128 stands for zero in the data rows.
Here are some points:
[ 84  87 156  96 117 218 172 122]
[155 141 150 146 132 133 128 136]
[119 217  64 123 120 119  82 152]
[130 219  62 119 172 128 105 129]
[116  80 176 123  64 134 147  94]
[ 87  72 125 112 114 149 148 138]
[166 186 126 133 153 110  77 132]
[123  73 163 133 131 148 153 159]
[111  80 165 117  73 166 175 122]
[161 159 108 174 178 134 102 165]
[102  92 158 142 120 145 162  80]
[137 169  99 118 131 144 121 131]
[176 126 160 141  51  64 156  70]
[144 118 141 137 117 159 180 140]
[191 136 151 148 125 102 134  89]
[ 97 127 147 112 106 138 129 155]
[134 183 137 149 163  92  52 147]
[162 155 107 106 153 106  89 129]
[142 133 132 144 159 136  83  91]
[193 114 168 152  98  95 154  57]
[179 175 105 121 141 125 108  80]
[123  78 153 138 122 149 145 194]
[136 191  38  94 182  97  81 127]
[112 170  66  96 141 121 102 138]
[153  51 173 120  82 157 126  74]
[218  78 189 124 124  53 149  86]
[122  78 175 160 116 171 170 103]
[165 159 104 146 129 104  70 105]
[130 110 160 167 124 127 122  81]
[ 96  49 151 112  92 156 223  94]
[151 155  86  98 132 136  80  90]
[157 172 140  94 120  94 156  35]
[ 90  45 165 139  96 157 170 166]
[204 102 144 135 100  92 144  58]
[118  93 156 152  70 135 147 123]
[141 182 114 143 141  97  98 119]
[168 178 134  88 200  96 102 135]
39 more points follow, each with its number after it:
[149 141 138 117 141 106 107 122] 0
[213 140 148 143 150 142 108 168] 1
[120 179  71 128 134 135  62 159] 2
[151 139 169 140 122  56 114  60] 3
[ 90 192  49 137 145 114  96 191] 4
[128  91 171 163 117 177 138 140] 5
[167 119 159 131  96 119 140  72] 6
[118 156 110 139 118 127  93 106] 7
[114 199 100 140 142 133 120 140] 8
[107 158  86 113 182 146  68 145] 9
[143 192 123 172 144 127  53 130] 10
[177  47 187 153 100 131 147  87] 11
[148 120 127 155 149  92 115 129] 12
[145 134  92 112 151 105  63 163] 13
[117 129 118 116 171 103 151 208] 14
[122 192  98 124 154 127 106 161] 15
[167 136 152 110 148  96 140 120] 16
[114 173  96 153 148 121 105 177] 17
[161 119 140 132  83  76 172 116] 18
[147 171 133 133 146 139 110  98] 19
[122 152 119 117 154 139  88 141] 20
[ 90 210  70 129 135 109 124 172] 21
[120 197  70 131 132 112  67 127] 22
[130 168  98 102 141 125  79 131] 23
[118  74 116 158  68 145 189 105] 24
[135  87 169 148  88 103 180 152] 25
[ 99 178  90 110 167 108  89 139] 26
[165 157 128 117 178 143  70 140] 27
[114 163 116 129 161 164  99 121] 28
[124  71 162 142 101 146 165 141] 29
[113 206  52 134 155  95  85 115] 30
[192 132 156 147 147 113  88 121] 31
[101  61 157 140 153 155 190  97] 32
[121 100 135 131 122 125 125 174] 33
[150 198  81 115 155  95  64 139] 34
[111 180  46 102 153 118  49 141] 35
[111  69 173 143  79 148 176 102] 36
[108 101 141 149 126 158 164 167] 37
[151 159 175 119 101 115 118  84] 38
Which two of these numbered points are nearest to each point below, looking only along the 2 directions in which the first points spread most? Their numbers follow each, nearest first.
[ 96 196  67  89 156 107 114 156] > 2 21
[ 73 196  39 100 123 100 106 126] > 2 26
[ 93 101 132 134 137 133 182 165] > 37 33
[103  48 204 146  97 159 162 110] > 36 24
[168  98 143 173 106 112 137  61] > 6 18
[ 88 122 158 107 106 126 120 157] > 33 37
[114 187  85 142 211  83  97 143] > 22 30
[138 141 133  96 149 156 145 200] > 14 33
[ 64 216  66 127 146  85  80 150] > 35 2
[107  53 162 154 119 126 172 120] > 24 32
[111 109 123 115 144 120 165 173] > 33 37
[166 179 106 125 139 122  80 146] > 10 27
[125  77 154 108 115 139 133 137] > 5 29
[133 157  71 142 159 113 116 135] > 23 13
[113  40 146 122  99 123 175 118] > 24 36
[153 203 118 121 141 123 103 120] > 10 27
[135  75 160 121  73 154 160 104] > 24 25
[103 101 157 133 103 130 138 185] > 37 33
[139 102 187 137 108 128 166 120] > 25 24
[146  82 168 106 119 140 154 100] > 25 24
